Look-ups in named tables: a row name and a column name give one cell, copied from the table.

Table sugepi
,netu,verin,bas,remafi,vunegib,lif,kes
guzi,531,740,57,224,435,350,415
vezat,546,487,803,621,446,503,251
tapafe,434,445,458,375,7,633,50
nalap,639,417,165,676,257,678,547
zofe,534,297,779,430,345,317,611
likivi,205,196,423,291,642,37,225
fidilu,165,316,239,768,458,374,330
debu,665,286,306,232,784,491,549
tiri,579,368,528,488,239,244,554
kupe,558,207,218,90,618,573,374
zos,244,578,446,484,567,712,630

bas of kupe = 218
verin of nalap = 417
remafi of zos = 484
bas of debu = 306
netu of vezat = 546
verin of zofe = 297
netu of kupe = 558

Table suf
|  | vam | rafuzu | govo |
|---|---|---|---|
| zazi | 5932 | -5813 | -3639 |
| das | 2079 | -268 | 3779 |
| tob | -4281 | -2196 | 9387 |
| mafom | 5028 | -5278 | -2065 |
| dutibo | 6394 | -670 | 3396 |
| tasega | -4981 | -5091 | 1028 |
| nide | -4729 | -6572 | 345 |
| dipimo | 5038 | -5858 | 739 |
| miros | 715 | -6630 | -1569 |

govo of miros = -1569
vam of miros = 715
vam of mafom = 5028
govo of mafom = -2065
govo of das = 3779
govo of zazi = -3639
rafuzu of tasega = -5091
rafuzu of miros = -6630
vam of dipimo = 5038
vam of tasega = -4981
vam of dutibo = 6394
govo of nide = 345
govo of dipimo = 739
rafuzu of tob = -2196

luz =
	fodokul	nenom	kas	fusov	rurikik	zot	pesota	nilus	lezig
vovo	0.12	0.09	0.10	0.49	-0.40	0.37	-0.63	0.20	-0.11
laded	-0.31	-0.02	0.11	0.72	0.33	-0.01	-0.02	-0.23	-0.48
vufuzo	-0.07	-0.08	-0.23	-0.19	0.68	0.20	0.42	0.05	0.03
mor	0.32	-0.24	0.06	0.17	0.36	0.11	-0.02	-0.51	-0.08
niz	0.23	0.27	-0.04	0.10	-0.27	0.34	-0.44	0.06	0.16
feronon	0.30	0.03	0.40	0.10	0.15	0.00	0.08	-0.55	-0.12
soki	0.36	-0.49	0.37	-0.02	-0.01	0.22	0.23	0.46	0.14

vufuzo, lezig: 0.03
niz, kas: -0.04
soki, kas: 0.37
laded, fodokul: -0.31
mor, lezig: -0.08
vovo, rurikik: -0.40
laded, rurikik: 0.33
vufuzo, nenom: -0.08
mor, rurikik: 0.36
vovo, nenom: 0.09
soki, fodokul: 0.36
niz, fusov: 0.10
mor, fusov: 0.17
vovo, zot: 0.37

daz =
         banumiz  zanubi  vof
lodep         81     197   89
gov           91     108  243
doso         166      11   67
fab           39     106  178
zugumen      168     187   77
tisupa        82     186   90

banumiz of gov = 91
zanubi of fab = 106
vof of zugumen = 77
banumiz of tisupa = 82
vof of tisupa = 90
zanubi of zugumen = 187
vof of doso = 67
banumiz of lodep = 81
banumiz of doso = 166
banumiz of zugumen = 168
zanubi of tisupa = 186
zanubi of doso = 11
vof of lodep = 89
vof of fab = 178
banumiz of fab = 39
zanubi of lodep = 197

Table kazupab
,gis,ruv,vame,vuridir,dor,zuvetif,kipobe,rif,vufup
soveme,183,158,183,166,158,181,180,165,175
koruz,176,214,115,142,157,240,190,176,185
fezim,169,73,247,195,159,123,164,165,193
lanoluk,183,152,165,129,168,136,169,160,162
somepud,192,26,253,211,137,78,148,178,191
tutib,211,162,162,210,91,173,200,195,188
lubu,169,148,155,198,135,153,183,195,154
veruda,199,67,232,194,169,113,162,183,156
lur,152,146,202,191,176,161,175,159,126
soge,142,168,147,159,201,192,177,163,156
zutu,206,161,142,222,96,202,205,192,207
ganozev,156,167,177,150,218,163,142,155,147
mukalet,212,83,205,213,160,108,181,232,182
binip,172,186,154,154,198,195,145,159,148

somepud, vuridir -> 211
zutu, vuridir -> 222
fezim, vuridir -> 195
koruz, vufup -> 185
ganozev, zuvetif -> 163
veruda, gis -> 199
binip, ruv -> 186
ganozev, vame -> 177
mukalet, dor -> 160
ganozev, vuridir -> 150
mukalet, gis -> 212
Row with the largest kipobe: zutu

